In the data rows, the value 128 means zero.
Here are some points:
[107 149 165 145 138 111 148 133]
[101 164 170 158 145 103 142 136]
[153 117  86 107 105 154 130 107]
[129 144 149 157 161 128 128 164]
[116 136 108 121 118 136 105 109]
[ 93 166 173 149 133  95 157 154]
[153 148 153 156 168  99 148 185]
[107 132 138 158 153 100 146 187]
[153 150 126 113 145 122 125 132]
[131 124 111  95 142 108 148 121]
[119 118 126 135 137  95 127 113]
[135 129 165 178 138 129 135 159]
[136 121 101 126 114 166 112 136]
[112 111 139  90  84 128 122  95]
[140 114 119 123 137 136 137 102]
[119 115 104 101 108 160 102  72]
[110 128 128 155 146 104 140 171]
[137 142 146 131 126 135 121 173]
Here are 12 more points, each followed by its number:
[133  85 111  76 128 107 150  67] 0
[153 144 141 136 158 109 147 162] 1
[121 143 138 141 154  95 144 188] 2
[ 93 155 197 198 168 111 131 223] 3
[144 135 121 108 149 112 127 129] 4
[118 127  85  89 110 115 105 111] 5
[121 165 170 198 191 108 140 213] 6
[ 98 126 141 137 118 159 116 108] 7
[140 100 119 107  91 143 119  95] 8
[141  88 109  97  99 139 117 103] 9
[123 108  98 118 109 133 123 120] 10
[108 150 130 140 115 132 136 153] 11
Which two of these numbered points are nearest to each point below, ignoring the direction in which the first points spread most? Their numbers follow each, nearest first.
[134 144 140 187 165 124 117 164] > 6 3
[118 121  75  78 103 121 100  98] > 5 2
[181 115 110 130 141 132 142 146] > 1 4
[139 101 138 116 115 122 130 130] > 9 8
[112 173 146 171 124 128 142 189] > 11 10
[114 137 166 187 165 111 129 140] > 7 6
Here are 12 other points, each followed by its number:
[141 134 110 137 138 167 114 145] 0
[139 132 101 121 125 167 110 140] 1
[132 143 176 181 186 102 173 180] 2
[122 150 138 176 135  93 115 176] 3
[122 146 111 122 119 128 119  89] 4
[141 173 170 156 174  96 148 190] 5
[106 122 167 145 131 112 153 141] 6
[105 114 121  62  76 120 128  61] 7
[114 154 105  97 101 148 112 115] 8
[129 101 139 107 147  94 164 100] 9
[133  86  78  73  98 126 104  42] 10
[109 140 133 108 111 129 128  84] 11
Which two of these numbered points are nearest to each point below, ignoring the direction in which the first points spread most? Their numbers follow each, nearest first.
[154  98 100 126 107 173  98  91] > 0 1
[143 173 160 149 174 104 146 178] > 5 2
[ 82 175 146 147 123 117 111 155] > 8 4
[150 108 115 110 135 143 150  87] > 2 9
[128 117  96 108 102 163 102  76] > 4 3
[124  88 103  72  86 150 121  46] > 6 11
